(in the rows, 128 means zero)
First come named moves, each a turn or a mirror, each shown by rows before and after it. For each pair of rows after them, which moves, in which order, take the first row to the second? The first pair is done for you.
kani (before -> after):
[105 101 123 109 148 167 159 116 103 117 165 140 124 126 137 103 115 138
 137 125 118  96 126 103 116 133 146 144]  ->  [ 91 120 119 130 147 131 150 117 107 116 138 132 111 123 143 138 100 127
 133 119 108  73 136 109 123 155 132  91]
[105 137 146 117 140 121 125 103  92 101 148 132 116 131 137 105 113 133
 116  83 103 133  99 113 136 139 133 109]  ->  [101 136 153 118 136 124 126 101  93 102 148 134 120 146 138 111 106 129
 120  80  97 133 102 116 136 142 141 117]
[154 144  92 118  84 104 139 127 132  92 136 127 147 157  98 140 153 152
 141 137 150 134 165 109 142 131 121 114]  ->  [161 140  90 109  86 108 141 131 129  91 140 129 148 160  92 129 158 155
 141 135 145 132 165 107 147 136 127 117]
[114 128 135 109 124  85 130 132 118 108 146 149 113  94 161 139 124 116
 140 109 112 102 116 143 121 148 103 144]  ->  [118 116 133  99 126 100 132 135 107 105 157 148 122  98 154 122 126 120
 143 112 107 106 112 146 121 143 108 163]
nor (before -> after):
[ 91 139 142 115 118 111 137 113 142 122 125 133 133 111 129 133 149 148
  79 105 145 135 125 128 102 147 150  92]  ->  [ 81 146 141 129 113 113 135 111 146 127 112 132 133 120 123 132 144 142
  81 115 150 125 131 127 100 150 141  82]
[150 145 142 151 102  95 145 135 138 103 120  94 106 122 111 153 140 158
 126  99 128 151 177 130 115 115 133  56]  ->  [158 133 147 149 102  97 141 128 139 100 112  92 113 108 110 152 147 155
 129 110 121 154 176 136 111 103 143  65]
[ 99 148 129 136 134  98 102 125 135 108 103 120 104 128 141 148 106 132
 117  88 129 102 125 134 147 157 114  86]  ->  [108 140 114 146 122  99 106 121 141 124  84 121 125 119 140 163 107 113
 125 129 149 105 144 135 142 141 109  89]
Dab (before -> after):
[ 81 134 129 132 131 101 114 124 149 154 128 118 121 167 114 141 100 109
 125  94 138 112 148 125 147 161 114  93]  ->  [ 81 109 135 116 147 131  84 132 125 135 127 124 127 102 141 139 117 102
 101  95  89 115 125 133 164 130 147 128]
[130 140 126 134  93 100 131  97 133 133 102  73  99 121 147 103 131 101
 132  99 125  96 142 169 118  96 141  73]  ->  [111 136 125 130  98  99 123  92 133 148 105  83 104 130 158 102 113  81
 128 109 136  69 133 159 132 112 129  82]
[136 130 159 130 124 119 146 171 159 118 159  97  96 111 130 130 124 140
 125 126 100 121 117 126 165 156 141  49]  ->  [120 124 150 130 138 116 147 165 156 138 156 111  99 111 141 132 102 113
 127 139 108  88 106 124 178 176 120  64]
[138 139 142 118 125 156 122 135 135 134 136  86 116  76 130 137 158 135
 124 103 112 165 156 141 127 103 152  99]  ->  [124 154 131 150 129 127 146 128 148 174 126 102 128 139 115 143 129 114
 154 125 157 144 163 121 125 163 103  81]
Then:
Each pair is 2 to 3 moves apart.
[135 128  98 130 125 170 152 155 125 152 180 168 122 182 127  89 101 130
 138 110 123 128  85 134 116 159  97 141]  ->  [180 126 111 133 101 181 153 149 120 125 156 127 120 152 102 102 155 160
 143 116 123 179 124 146  94  89 137 123] => nor Dab Dab
[ 93 185 143 155 120  65 122 178 171 118 103 129  98 167  93 125 173 134
 131 128 153 121 155 128 152 189 139  30]  ->  [ 83 168 161 133 135  93  87 187 152  77 122 127  82 120 118 114 177 148
  97  93 102 123 123 130 158 171 163  43] => Dab Dab nor
[152 142 124 106 116 143 187  86 157 166  87 110 143 145 107 140  98  73
 123 219 165 115 160 129 123 138  88 160]  ->  [135 121 144  90 146 165 112  96 132 102  81  93 108  48 143 151 121  95
  61 162  78  99 128 144 148 108 151 148] => Dab kani nor
[109 111 119 157 124  85 134 121 147 151  87 135 117 137 119 140 108  84
 106 131 136 110 121 114 127 168 113 133]  ->  [158 114 135 125 104 108 156 113 136 111 109 114 114 135  86 116 157 138
 120 106 126 184 122 125  99 111 161 147] => Dab Dab kani
[120 130 149 116 135 145  91 145 118  62 168 107  99 113 134  94 161 173
 110  56  74 183  94 139 138 105 174 124]  ->  [ 84 124 119 118 161 145 122 145 130 143 188 167 129 175 144  72 106 118
 146 113 138 127  82 104 152 180 101 194] => Dab kani Dab
[ 82 111 163 159 116 125  86 111 149 168  74 101 149  94 172 146 144  68
 145 122 107  84 127 152 136  96 108 105]  ->  [ 94 135 156 169  92 108 114 102 169 172  76  98 143 138 149 144 158  82
 173 116 129 102 157 153 123 107 102  61] => Dab Dab
[ 99 204 155 118 104 114 165 135 135  98 104 127  82 167 130 167 101 155
 118  67 171 128 148 120 140 172 125  71]  ->  [ 99 165 140  77 125 153 190 133 114 143 147 168 116 180 139 114  89 141
 149 105 189 129 108 104 142 163 109 193] => kani Dab
[159 122 133 133 118 147 120 136 115 114 107 120 102 101 150 130 154 175
 123 108 117 145 115 136 125 114 151 116]  ->  [142 111 104 119 129 154 148 134 111 161 124 150 123 142 152 117 125 149
 144 143 147 130  98 120 130 147 113 170] => Dab kani Dab
[ 96 127 131 168 156 105  76 136 135 119  72 135 139  74 163 173 110  92
  93 142 101  69 120 150 151 143 132 118]  ->  [ 71 140 130 141 173 112  93 145 119 110 127 159 111 121 153 141  92 126
  94  98  86  67  79 132 163 172 128 123] => kani nor kani
[168 173 137 106 125 119 114  83  59 117 141 126 136 136  98 137 131 107
 130 124 109 156 138 141 105  57 161 136]  ->  [135 170 129 130 137 111  76  80  65 119 115 128 132 101 128 161 102  69
 108 125  98 109 137 142 130  91 140 121] => kani Dab Dab
[136 115 120 139 137 118 127 123 124 150 114 122 142 133 130 129 117 108
 142 144 165 127 126 122 122 136 101 157]  ->  [152 136 131 129 121 119 145 133 124 117 143 117 106 152 108 106 132 159
 142  92 144 156 116 120 116 131 128 123] => Dab nor Dab
[156 147 123 134  88 124 146 108 147 104 142 104 142 127 122 114 180 149
 154 142 129 191 139 144 118  83 136 109]  ->  [110 153 103 140 118 108 159 108 157 153 150 144 144 184 132 110 118 121
 165 151 157 127 119 111 142 170  73 109] => nor Dab
[106 123 132 111 145 151 120 130 120 133 163 153 136 147 145 118  86 119
 135 121  99  87  76 115 122 156 127 174]  ->  [104 129 122 140 123 123 119 121 137 145 113 146 143 153 147 157  83  89
 137 162 120  74 114 112 120 167  96 130] => kani nor
[120 138 118 107 140 142 130 135 127 123 154 155 103 179 126  94 135 158
 116  86 121 120  92 110 124 158 116 154]  ->  [155 147 133 109 114 141 131 139 127 102 131 116 113 147 109 113 169 180
 121  93 116 163 130 124 106 115 136 129] => nor Dab Dab
[105 128  99 143 131 101 119 122 149 117 100 142 114 111 149 154  92 111
 118 116 113 104 131 128 133 137 128  90]  ->  [136 141 106 145 117 101 151 121 153 118 114 133 112 155 120 143 109 148
 143 111 137 147 150 122 123 133 122  80] => kani Dab kani
[110 107 152 104 149 128  72 147  95  73 135 101 104  57 133 141 151  77
 117 141  74  96 114 139 155 101 161 133]  ->  [ 84 160 153 123 141  81 116 141 109  91 150 119  78 155  99 134 113  90
 141 106 112  73 119 113 164 182 106  74] => nor Dab Dab
[130 130 128 111 148 145 162 147 109 154 157 152 122 155 123 118 116 138
 132 114 128 121 121 120 130 154 110 158]  ->  [150 143 138 123 126 133 148 147 112 118 144 120 100 148 112 138 138 157
 126  83 108 144 140 127 122 124 137 108] => kani Dab Dab
[154 117 131 127 121 136  96 118 149 124  71  94 120  83 131 159 163 130
  95 148 138 153 168 137 127  49 138  95]  ->  [133  83 107 104 153 155  94 127 128 167  91 125 141  90 153 134 132  97
 100 177 146 129 136 124 142  66 119 178] => Dab Dab kani
[ 93 125 106 134 136 101 138 119 127 150 113 139 115 133 116 137  89 123
 135 131 141  85 128 111 151 171  97 113]  ->  [137  88 106 111 125 132 149 119 126 164 117 137 157 107 122 125 116 124
 148 176 149 116 137 121 133 119 116 176] => nor kani
[144 129 149 138 128 127 109 130 122 127 128 120 116 126 141 130 112 114
 124 105  98 134 180 119 137 133 126  68]  ->  [143 132 151 134 136 128 122 136 116 132 160 131 103 146 131 110 105 124
 129  85 102 123 153 112 148 148 125  75] => kani nor kani
[146 144 133 126 121 122 128 134 115 112 116 127 144 125 108 124 148 164
 146 119 146 175 148 112 105  37 161 128]  ->  [ 95 165 115 136 148  98 148 136 124 151 134 166 133 183 117 125  93 134
 161 115 177 124 123  81 119 122  99 116] => nor Dab
[155 164 117 105 101  83 130 110 158 203 126 139 144 171  55 179 102 128
 114 179 199 105 150 106  73 172  80 133]  ->  [145 164 126 121  96  66 101 114 165 182  89 116 144 122  71 215 115 114
  95 163 168  94 162 120  71 157  96  93] => kani nor kani
[131 136 129 109 169 153 135 118 148 123 173 139 122 131 120 106 100 128
 117 116 110 132  72 116 134 147 135 159]  ->  [138 159 135 149 141 111 140 109 178 133 123 112 130 141 102 154 103 111
 127 134 141 132 124 119 122 149 118  77] => Dab kani nor
[149 107 114 144 120 152 125 133 112 122 130  76 131  96 117 161 153 117
 106 146 111 161 116 196 121  80 136 151]  ->  [ 86 116  99 142 154 137 131 137 107 157 163 126 113 144 131 147  95 100
 104 124 123 105  80 172 148 161  92 146] => nor Dab Dab
[127 141 125 136 130 102 100 118 122 132  78 137 115 150 136 143 118 104
 130 153 152 117 109 156 130 159 100  92]  ->  [164 137 140 111 114 129 116 122  97 109 104 125 110 139 119 116 152 155
 139 134 140 179  99 164 109  97 142 122] => Dab Dab kani
[110 139 135 147 142 113 119 130 121 120 125 111  98 128 127 144 113 126
 130 114 116 114 131 128 135 147 123  77]  ->  [131 114 139 111 141 156 128 132 103 129 153 128 123 113 138 105 122 130
 133 121 104 131 100 122 134 116 145 150] => Dab kani
[ 98 114 120  95 170 136 146 142 119 156 171 182 131 157 132  87  89 127
 129 107 139 111  77 108 144 179  96 187]  ->  [112 145 131 168 124  73 117 123 157 125  80 113 114 127 123 178 102 111
 120 116 131  92 157 131 129 170  90  41] => Dab kani nor
[149 170 130 145  87 121 146 143 138 141 123 132 134 157 137 161 120 111
 162 170 215  96 164  96 136 135 101 138]  ->  [175 145 146 105  86 157 142 154 114 110 143 116 137 119 128 135 159 156
 155 153 186 148 152 104 127  74 154 178] => kani Dab Dab
[152 140  99 135 160 124 131 122 153  97 111  98 109 140 149 129 169 181
 131 134 138 164 118 167  98 126 134  92]  ->  [150 110  85 103 178 155 132 123 138 122 129 123 123 136 165 105 157 168
 134 152 136 153  89 154 100 128 126 175] => Dab kani Dab
[ 82 121 123 149 151  98 107 149 124 124  86 131 116 106 159 161  91  84
 110 145 136  81 119 105 165 179 112 109]  ->  [145 110 141 142 123 121 101 148 113  73  75  85 124  54 144 166 149 129
 108 135 110 151 146 132 142 100 175 103] => nor Dab
